Where one turn sends some rows of the set: a few examples, then the rows asked
K164: [-17 -16   8 -14   9  -4   3 -23  10   0  -5  14  -1 -13  -7  -4   0  -1
 -12 -10   0 -23  -4  -5  -8   9   1   6  -1  -9 -15   0  -3]
K331: [ -4 -17  10   5 -11  14 -12  -6   6 -14  -9   2  -9   4   2  -3 -24  23
 -18  -1 -23 -14  -4  -4  -8   1  -7   3   9  -1  -4   4 -16]
K575: [  4 -23  14  -4  -9   8  -9   3   5  -7 -13   2  -5 -10  13  -1 -23  11
 -16  -3 -19  -5 -10 -10  -6  -2   4   1   5  12  -2   1  -2]
K62: [-23 -19   9  -9   4  -1   4 -20   2 -10  -7   2   1  -4   3  -4   0   2
  -7 -11   4 -24  -6   1 -22  10  12  14  -5  -7  -7   3   0]
K357: [-26 -19  12 -10   3   4   3 -16   3 -13  -7  -1   2  -2   4  -4  -3   4
  -7 -11   3 -27  -8   2 -18  11  10  15  -4 -11  -9   2  -4]
K710: [  4 -16   3   7  -4  -2 -11  -6   0 -11  -7  -3 -15  -9 -10  -9 -21  13
 -13  -5 -14 -13  10  -5 -13 -12   6   2   7   0  -2  15  -6]
K512: [-18 -13   7 -16  10  -3   2 -19  10  -6  -6   9  -4 -13  -9  -5  -8  -1
 -11 -10  -1 -27  -5  -5  -5   9   0  10   0 -12 -19   1  -4]
K262: [-18 -18   9 -16   7   1   5 -15  15  -5  -6  12  -1 -11  -3  -2  -5  -5
 -13  -9  -3 -23  -9  -6  -4  13   2   7  -1 -10 -17  -3  -6]
K104: [-18 -12  10   5   9  -1   9 -12   5  -4  -7  -5  16   5  -1  -3 -10   7
 -16 -18  -4 -23 -11  -8 -14  -6 -17   5   0  -2 -15  -3  -2]
K688: [  7 -22   4   0 -11   4  -5  -6   7  -8 -12   4  -8  -2   5   4 -21  10
 -18  -3 -22   1  -8  -7 -12   4  -3   3   0  14  -3   7  -7]
K824: [  9  -8   3   9  -4   3 -12 -15   4 -10 -10   0 -18 -11  -6  -4 -19  17
 -15  -9 -13 -15  -1   1  -9   1   2   4  12   6   3  13  -7]
K15: [  5 -14  10  11  -7   9 -13 -15   4  -2  -6   7 -10  -8   1   2  -8  21
 -15  -9 -12 -11  -3   2  -9   2   1   1  13   9   9  10  -9]
K894: [-21 -20   9 -12   3   1   6 -15   5 -14  -9  -1   1  -4   5  -3  -5  -2
  -7 -11   2 -23 -10   0 -18  13  12  15  -7  -7  -9   2  -1]
K571: [  0 -23   6   0  -6   0 -10   1  -5  -6  -4  -8 -10  -9  -4   2 -24  13
  -8  -9 -11  -4   3  -3  -5 -12  -4  11   0   7  -7  17  -7]
K675: [  3 -29   9   2  -9   9  -5   8   7 -10  -6  -3  -7  -5   4   4 -21   5
 -13  -6 -17  -1  -2  -7  -6  -3   5   3   1   7  -4   9 -10]
K367: [-24 -14   1  -9   8   4  -2  -7   7  -3  -4  -6  14  -5  -2 -11  -3   3
 -11 -14   1 -30  -3  -9 -11  -3  -4  11   3  -7 -18   3   5]
K153: [  0 -17  12  -6  -6   2 -14   0  -7  -3 -10  -4  -8 -13   6  -2 -29  20
 -11  -7 -13  -8  -5  -6  -4 -11  -7  11   4  11  -7   8  -1]
K543: [ -3 -16   6  -1  -9   3 -12  -9  -5  -6  -8  -2 -10  -2  -2   2 -26  25
 -13  -6 -16  -7  -2  -2  -8  -6 -16  13   3   7  -8  12 -10]
K272: [  2 -16  14   3  -7   3 -15 -12  -3   2 -10   9  -5 -11   5  -7 -12  22
 -15  -2 -14 -12   1  -6 -15 -11   2  -2  10  10   5   4   1]
K100: [-12 -11   5   5  10  -2  12 -10  13 -11 -11  -6  12   4  -2  -8 -14  -1
 -20 -16  -8 -24 -12 -12 -16  -2  -8   1   1  -4 -16  -5   0]
K504: [-17 -10   8   6  10  -1   9 -11   9  -9  -9  -7  13   5  -3  -8 -14   6
 -18 -17  -6 -27 -10  -9 -15  -5 -13   4   3  -7 -16  -4  -2]
K704: [  0 -19   9   6 -11   4 -11 -16  -1   1  -8  10  -5   0   2   2  -9  23
 -16  -3 -18  -5   0  -3 -16  -4  -7   1   5  11   3   8  -8]
K399: [-18 -18  -1 -11   7   0   3  -7  10  -1  -6  -2  15  -7   1  -8   0  -5
 -13 -14   0 -23  -6 -12 -14   1   1   8  -1   1 -16   2   9]
K180: [-18 -15  -2  -8   8   3   2  -7  14  -5  -7  -2  13  -6  -1 -14  -1  -5
 -15 -12  -2 -29  -4 -12 -14   2   5   5   3  -5 -15   1   8]
K518: [-22 -15   0  -9   7   6   1  -3  13  -8  -6  -6  13  -4   0 -12  -6  -2
 -14 -13  -3 -31  -6 -11 -10   1   1   9   4  -8 -19   1   4]
K469: [-19 -18   9 -18   9  -2   3 -17   8  -1  -4  10   0 -13  -5   1  -6  -1
  -9 -12   1 -21  -7  -5  -3   9  -4  12  -3  -7 -19   1  -5]
K274: [-24 -19   9 -13   4  -1   4 -17   0 -11  -7  -3   1  -5   3  -2  -5   2
  -6 -13   5 -23  -8   2 -18   9   7  19  -7  -6 -11   5  -1]
K437: [ -4 -18  19   3  -9  15 -15  -1   3  -7  -9   4  -5  -5  10  -6 -20  23
 -16  -1 -19 -17  -4  -7  -7  -6   1   0  13   0   1  -1  -8]
K176: [  9 -18   7   3  -7   9  -8  -3   8  -9  -9  -2 -12 -10   5   7 -20  10
 -14 -11 -15  -4 -11   0  -2   8   0   8   7  13   0  10  -9]
K49: [-10 -13   6   5   9  -5  12 -13  12  -5 -11  -2  15   4   0  -5  -7  -2
 -19 -16  -6 -20 -12 -12 -19  -2  -7  -1  -1   2 -13  -4   2]
K459: [-23 -18   3  -9   6   5   0  -7   8   2  -3  -2  18  -5   2  -7   3   1
 -11 -14   1 -25  -5 -10 -12  -1  -3   9   1  -2 -15   2   6]
K777: [  0 -23  10  11  -8   5 -12  -9   1  -1  -4   6  -6  -5  -3  -4  -6  16
 -13  -4 -14  -9   9  -3 -16 -11   6  -4   8   4   6  11  -8]
K341: [  1 -16  13   9  -8  17 -12  -5   8 -10  -6   1 -11  -5   4   3 -17  19
 -15  -9 -16 -13  -9   2  -2   6  -1   5  14   3   3   7 -15]
K893: [ -5 -26  16   9 -10  17 -12   3   5  -9  -2   1  -5  -1   3  -1 -14  16
 -13  -4 -17 -12   3  -4  -6  -6   3   0   9  -3   1   6 -16]
K402: [  6 -11   7   0  -4  -2 -13  -7  -1 -10 -14  -1 -14 -14  -1 -13 -28  17
 -15  -3 -16 -16   0  -8 -12 -10   4   2   9   5  -3   7   2]
K863: [-22 -16   7 -11   5  -2   3 -18   2 -15  -8  -2  -2  -5   0  -7  -6   1
  -8 -11   3 -27  -6   1 -20  10  11  16  -5 -10 -10   4   0]
K11: [-14 -14   7   4   9  -5  11 -14   6  -1  -9  -3  16   3   0  -3  -7   3
 -16 -18  -3 -18 -11 -10 -17  -5 -14   3  -2   3 -13  -2   2]
K230: [-22 -17  12 -14   8   3   1 -19  11  -2  -3  13   1 -10  -5  -3  -2   3
 -11 -10   0 -27  -5  -4  -4  10  -2   8   1 -14 -16  -2  -8]
K410: [  7 -12   0   5  -8   0  -9 -13   6 -14 -14   3 -16  -2  -5  -8 -24  15
 -20  -1 -23 -12   1  -6 -16  -1   0   1   7   4  -3   9  -7]
K583: [  5 -12   5   3  -4   3 -12  -8  -2  -7  -7  -5 -15 -12  -2   4 -23  19
 -11 -13 -10  -9  -6   2  -2   0  -7  13   8  10  -2  16  -8]

K675 turns into K777
K100 turns into K49
Now these:
K164 turns into K469
K62 turns into K274
K331 turns into K410
K272 turns into K153
K459 turns into K367
K824 turns into K176

Where one turn sends some rows of the set: a few examples, then the rows asked
K877: [-13  10   9  -2  12  -3   9   4   8  -4   1 -11 -19   5  -6 -18   7   4
  15  -9  -4   7  -4  -1   6   7  -2 -10  -3  -1 -14  14  -4 -11]
K2: [ -8   6   7   1  -2   4 -12 -15  17  -6   4  -3 -14  -2  -5   8   3  13
  20   0   5   5  -3   5   4  14   0  -1  14  -6 -11   9  -6  -5]
K816: [-11  13   9  15   1   9   5   3   8  -3   5   3  -6   6   1  16  -4  14
  28  -5   5  -6   0  -8  -7   7  -3  -8 -15  -4  -4  10   5   5]
K643: [-10  10  17  -1  21   1  -7   1  -9 -13   1  -7  -6  -1  -9   4  19  20
  16 -20  -5  -5  10  -9  11   2   9   0  -8   5  -7   2  -3   4]
K743: [-28  11   5  12   4   9  10   3   6  -5   3  -4   5   1  -2   4   4  11
  19 -17 -14   1   0  -4   6   9   0   2  21  -4  -8   8  -5 -13]
K565: [-21   8  12  18  15  -6 -16   1   5  -5  -5 -10   1  -6   1  -3   8   4
  15  -5 -11   0   6  -5  12   7   9   3  -7  -4 -10  -1 -11   8]
K346: [-13   9   2   6  18   7  -4  -8  -2  11   6 -10 -15   4   8   8   4   5
  27 -13 -12   7   6  -1   8  20   1  13  -4 -21  -4  14 -15  -1]
K383: [-12  -1  -3   5  10  19   7  -9  -3  -6   2  -7  -8   0  -8 -13  11   7
  15 -27  -6   6  -7   9   8  12   2   0  10 -13   2  15  -2  -3]
K912: [-14   5   6   8   5   2  -6  -3  -6  -6   9  -2  -8   4  -7   8   0   9
  21 -20   3 -14   4  -1  10  -4   1 -11 -26  -7   1   9  -5   7]
K12: [-35  13  -5  17  15  11  -3  -6 -13   4  10  -3  -4   9  -1  -7   9  11
  18 -16  -6  12   4  -3   6  11   9  -6  -1  -8   0   6  -5  -6]
K809: [ -8   2  12   4   0   9   6  -1   0  -8   0  -5 -11  -5   1  16   1  15
  20 -29  -5  -3   2  -1   4  15 -17 -12 -16  -4  -5   9   1   9]
K946: [-18   3   6  12  -9   1  -2  -8 -16  -5   5  -3  -5   2   0  -7   0  10
  18   0 -13 -11   8   2   4  22  -1  -4  10   1  -8   6 -13   1]
K788: [-12  -4   0   6  20  13  -3  -2  -9 -15   3   5 -17  -8  -1  11   6   7
  24  -9  -1  -2   5  -8  -1  26 -13 -12   4   6   0   1   0   0]
K932: [-17  -8  -1   0  15  10  -9  -1  -1 -14   9 -12 -21   1  14  -2  14  11
  17 -15  -6   0  -2  -2   2  30   6 -14  -8  -2  -8  11 -12   0]
K727: [ -3  16   9   7  10  22 -15  -3   6  -6   2  -2   2   2  -5  10   6   8
  19  -3  13  -4   3  -5   3   9  -3   3  -5 -11  -3   6 -10 -15]

K346 turns into K946
K643 turns into K727
K383 turns into K12
Now these:
K565 turns into K2
K816 turns into K809

